In the data rows, 128 means zero.
What is the hidden score of each row? Scores go from 0 to 40, and 20 is about the middle. The score is a weighted sum of the row's numbers plus the product of two more (or one squared), each taken from its middle value.
tensor([138., 168., 162., 153., 105., 160., 79., 119., 133., 124., 125., 122.,
        130., 129., 115., 142.]) 21
tensor([78., 90., 105., 114., 116., 115., 104., 127., 158., 125., 108., 113.,
        126., 151., 142., 130.]) 12
tensor([130., 99., 137., 125., 146., 105., 150., 107., 131., 139., 150., 134.,
        97., 158., 143., 116.]) 16
tensor([129., 161., 145., 116., 154., 120., 158., 149., 75., 93., 125., 164.,
        192., 156., 118., 126.]) 37
tensor([128., 107., 114., 139., 133., 113., 97., 127., 138., 112., 110., 120.,
        118., 126., 147., 128.]) 15
tensor([116., 118., 137., 61., 150., 160., 142., 159., 148., 80., 132., 98.,
        162., 145., 138., 113.]) 15
tensor([87., 151., 112., 112., 107., 130., 149., 119., 144., 132., 105., 159.,
        150., 133., 145., 136.]) 19
tensor([138., 122., 94., 121., 174., 144., 133., 136., 113., 107., 97., 152.,
        105., 137., 131., 113.]) 14
tensor([169., 113., 126., 95., 135., 118., 146., 138., 93., 125., 122., 163.,
        132., 134., 126., 101.]) 18
tensor([127., 145., 113., 139., 104., 121., 121., 96., 155., 89., 152., 139.,
        147., 85., 135., 113.]) 20
tensor([129., 119., 135., 103., 152., 197., 144., 128., 154., 128., 135., 153.,
        130., 146., 128., 122.]) 22
tensor([107., 144., 153., 79., 116., 138., 155., 120., 117., 129., 165., 136.,
        127., 105., 124., 146.]) 19
tensor([163., 120., 105., 128., 100., 145., 132., 149., 108., 129., 137., 173.,
        129., 127., 98., 123.]) 20
tensor([145., 137., 139., 142., 170., 115., 151., 141., 131., 130., 112., 139.,
        106., 159., 102., 166.]) 13
tensor([153., 129., 142., 152., 93., 126., 141., 131., 151., 165., 176., 144.,
        110., 124., 105., 174.]) 21
tensor([141., 165., 180., 89., 145., 139., 129., 111., 102., 95., 150., 133.,
        96., 92., 136., 125.]) 15
tensor([120., 113., 127., 88., 103., 136., 176., 144., 134., 143., 72., 137.,
        98., 120., 132., 127.]) 15
tensor([121., 143., 113., 127., 150., 205., 154., 145., 129., 139., 144., 109.,
        138., 143., 147., 122.]) 28
tensor([145., 146., 87., 176., 91., 136., 118., 147., 118., 141., 145., 96.,
        145., 100., 127., 121.]) 31
tensor([115., 127., 155., 131., 117., 126., 98., 119., 110., 168., 133., 145.,
        141., 166., 142., 111.]) 25
tensor([127., 181., 141., 122., 108., 87., 102., 138., 116., 125., 157., 140.,
        143., 108., 141., 107.]) 23
tensor([109., 159., 136., 130., 155., 135., 139., 112., 98., 122., 106., 157.,
        106., 102., 153., 159.]) 10
tensor([108., 146., 163., 141., 144., 118., 104., 78., 131., 172., 108., 122.,
        167., 146., 141., 143.]) 24
tensor([142., 144., 111., 150., 146., 167., 157., 131., 146., 131., 122., 99.,
        156., 130., 134., 97.]) 29
tensor([117., 112., 134., 122., 111., 108., 171., 173., 113., 152., 91., 136.,
        184., 161., 113., 133.]) 35
tensor([155., 119., 113., 168., 93., 118., 89., 125., 137., 121., 152., 119.,
        130., 114., 133., 111.]) 31
tensor([155., 125., 132., 112., 95., 99., 133., 130., 142., 140., 129., 120.,
        165., 106., 151., 118.]) 22
tensor([146., 78., 119., 139., 119., 126., 144., 115., 166., 113., 111., 141.,
        146., 111., 127., 114.]) 14
tensor([112., 133., 141., 77., 118., 127., 96., 134., 101., 121., 131., 129.,
        138., 98., 146., 127.]) 18
tensor([114., 143., 117., 134., 125., 152., 61., 129., 150., 123., 155., 101.,
        165., 119., 126., 152.]) 30
tensor([148., 125., 102., 124., 86., 139., 152., 137., 147., 153., 91., 152.,
        130., 136., 108., 121.]) 22
tensor([102., 124., 163., 90., 113., 155., 131., 75., 113., 117., 145., 156.,
        134., 156., 123., 149.]) 18
tensor([160., 107., 133., 127., 154., 98., 132., 127., 112., 100., 102., 143.,
        153., 124., 150., 101.]) 11
tensor([132., 114., 91., 160., 125., 126., 152., 138., 172., 137., 130., 131.,
        129., 155., 109., 119.]) 21
tensor([136., 110., 114., 124., 187., 102., 160., 140., 105., 158., 116., 146.,
        115., 126., 141., 152.]) 12
tensor([121., 119., 151., 148., 154., 177., 148., 117., 111., 119., 116., 129.,
        123., 122., 93., 172.]) 18
tensor([124., 127., 115., 125., 108., 130., 148., 143., 157., 119., 174., 140.,
        126., 142., 126., 131.]) 19
tensor([132., 142., 96., 97., 84., 127., 135., 155., 151., 95., 153., 116.,
        153., 136., 109., 115.]) 20
tensor([106., 147., 104., 124., 146., 138., 124., 129., 121., 142., 87., 145.,
        70., 133., 125., 154.]) 12
tensor([101., 156., 135., 112., 140., 131., 159., 150., 112., 111., 115., 135.,
        118., 87., 139., 168.]) 9
tensor([128., 157., 139., 160., 95., 165., 126., 85., 127., 151., 156., 107.,
        108., 122., 131., 114.]) 31
tensor([90., 141., 144., 92., 147., 138., 171., 123., 103., 115., 100., 135.,
        119., 127., 129., 123.]) 28
tensor([118., 87., 176., 99., 118., 147., 128., 111., 144., 141., 117., 99.,
        119., 97., 133., 114.]) 18
tensor([149., 128., 106., 130., 114., 104., 149., 101., 95., 81., 136., 151.,
        119., 112., 127., 109.]) 12
tensor([124., 108., 116., 156., 141., 109., 97., 118., 165., 139., 151., 133.,
        148., 197., 152., 103.]) 24
tensor([108., 113., 147., 75., 142., 133., 133., 131., 108., 126., 124., 130.,
        85., 99., 148., 106.]) 16
tensor([114., 119., 125., 123., 177., 108., 161., 97., 126., 99., 103., 129.,
        130., 127., 158., 129.]) 9
tensor([159., 132., 126., 151., 110., 127., 110., 144., 130., 134., 164., 100.,
        130., 87., 123., 155.]) 29
tensor([126., 129., 132., 148., 82., 103., 127., 131., 150., 145., 172., 120.,
        130., 116., 111., 151.]) 20
tensor([68., 131., 121., 122., 124., 134., 125., 96., 163., 139., 161., 121.,
        137., 137., 152., 153.]) 19
tensor([152., 137., 101., 169., 114., 126., 144., 119., 124., 175., 132., 115.,
        131., 141., 148., 82.]) 34
tensor([117., 128., 148., 117., 169., 121., 128., 101., 154., 96., 164., 106.,
        138., 106., 152., 160.]) 12
tensor([107., 183., 153., 102., 174., 133., 106., 125., 115., 161., 137., 116.,
        89., 106., 158., 134.]) 25
tensor([177., 172., 128., 127., 150., 145., 84., 165., 96., 145., 122., 130.,
        122., 129., 132., 109.]) 30
tensor([99., 121., 117., 144., 150., 152., 141., 128., 124., 105., 145., 135.,
        118., 134., 111., 158.]) 14
tensor([105., 126., 194., 115., 103., 152., 153., 113., 114., 135., 123., 112.,
        131., 139., 100., 147.]) 32
tensor([111., 120., 201., 110., 93., 103., 131., 108., 109., 119., 145., 108.,
        154., 141., 124., 124.]) 22
tensor([131., 94., 97., 159., 149., 125., 123., 128., 162., 111., 152., 150.,
        164., 157., 101., 171.]) 11
tensor([107., 93., 127., 79., 118., 113., 114., 113., 138., 133., 145., 143.,
        125., 162., 152., 112.]) 18
tensor([119., 101., 136., 151., 96., 91., 128., 96., 136., 152., 147., 146.,
        158., 153., 142., 111.]) 21
tensor([141., 115., 155., 118., 127., 116., 116., 138., 127., 151., 137., 89.,
        142., 123., 118., 125.]) 22
tensor([142., 171., 58., 139., 125., 102., 150., 150., 128., 122., 114., 163.,
        177., 123., 131., 109.]) 23
tensor([132., 114., 112., 141., 98., 97., 134., 152., 130., 104., 110., 121.,
        137., 95., 103., 123.]) 12
tensor([88., 156., 128., 156., 140., 153., 150., 124., 151., 87., 100., 106.,
        113., 154., 119., 120.]) 28
tensor([149., 123., 178., 92., 142., 131., 171., 108., 104., 107., 172., 173.,
        124., 82., 152., 143.]) 10
tensor([93., 154., 122., 115., 156., 176., 120., 170., 147., 136., 116., 98.,
        82., 144., 111., 149.]) 19
tensor([121., 137., 123., 100., 121., 144., 141., 110., 163., 115., 121., 135.,
        134., 117., 143., 106.]) 20
tensor([99., 145., 107., 98., 154., 171., 114., 164., 139., 130., 96., 139.,
        113., 132., 139., 114.]) 20
tensor([143., 135., 143., 111., 132., 130., 120., 103., 162., 109., 151., 129.,
        135., 135., 134., 116.]) 20
tensor([91., 133., 95., 137., 129., 116., 78., 157., 83., 112., 111., 107.,
        108., 123., 135., 136.]) 13
tensor([88., 195., 118., 121., 118., 115., 118., 145., 123., 158., 137., 113.,
        125., 95., 138., 156.]) 22
tensor([100., 85., 145., 131., 135., 73., 116., 122., 138., 155., 169., 122.,
        134., 176., 127., 155.]) 13
tensor([150., 175., 115., 135., 141., 157., 104., 140., 111., 110., 93., 162.,
        114., 85., 129., 150.]) 15
tensor([128., 154., 106., 144., 102., 97., 153., 144., 103., 153., 113., 156.,
        149., 104., 147., 132.]) 19
tensor([157., 156., 129., 153., 125., 121., 116., 161., 124., 177., 140., 159.,
        138., 107., 110., 176.]) 21
tensor([142., 105., 171., 122., 168., 75., 131., 148., 146., 160., 142., 80.,
        166., 106., 144., 151.]) 16
tensor([133., 177., 106., 145., 135., 147., 149., 117., 155., 132., 74., 129.,
        149., 102., 143., 124.]) 22
tensor([129., 82., 123., 120., 92., 169., 99., 102., 156., 114., 141., 159.,
        148., 125., 146., 143.]) 23
tensor([113., 101., 123., 157., 152., 120., 134., 122., 103., 105., 124., 119.,
        150., 139., 130., 137.]) 13
tensor([69., 90., 109., 100., 141., 120., 96., 146., 121., 124., 156., 151.,
        137., 172., 147., 154.]) 10
tensor([138., 110., 73., 111., 138., 134., 119., 148., 97., 142., 116., 190.,
        100., 116., 123., 149.]) 17
tensor([178., 175., 102., 140., 129., 160., 154., 158., 112., 112., 116., 160.,
        137., 114., 101., 150.]) 18
tensor([121., 80., 137., 167., 132., 127., 158., 128., 175., 118., 136., 88.,
        133., 156., 112., 118.]) 18
tensor([108., 149., 111., 88., 112., 102., 84., 122., 126., 138., 113., 108.,
        149., 155., 170., 77.]) 27
tensor([142., 103., 81., 149., 142., 162., 153., 148., 77., 127., 166., 136.,
        105., 154., 98., 108.]) 25
tensor([115., 130., 111., 137., 151., 138., 69., 135., 139., 118., 131., 109.,
        172., 104., 154., 185.]) 23
tensor([165., 117., 79., 126., 164., 163., 160., 158., 140., 131., 151., 131.,
        99., 123., 168., 90.]) 36
tensor([125., 99., 159., 124., 111., 104., 133., 132., 136., 152., 143., 107.,
        109., 175., 114., 135.]) 17
tensor([116., 93., 174., 120., 126., 148., 110., 122., 141., 133., 128., 114.,
        124., 94., 138., 130.]) 16
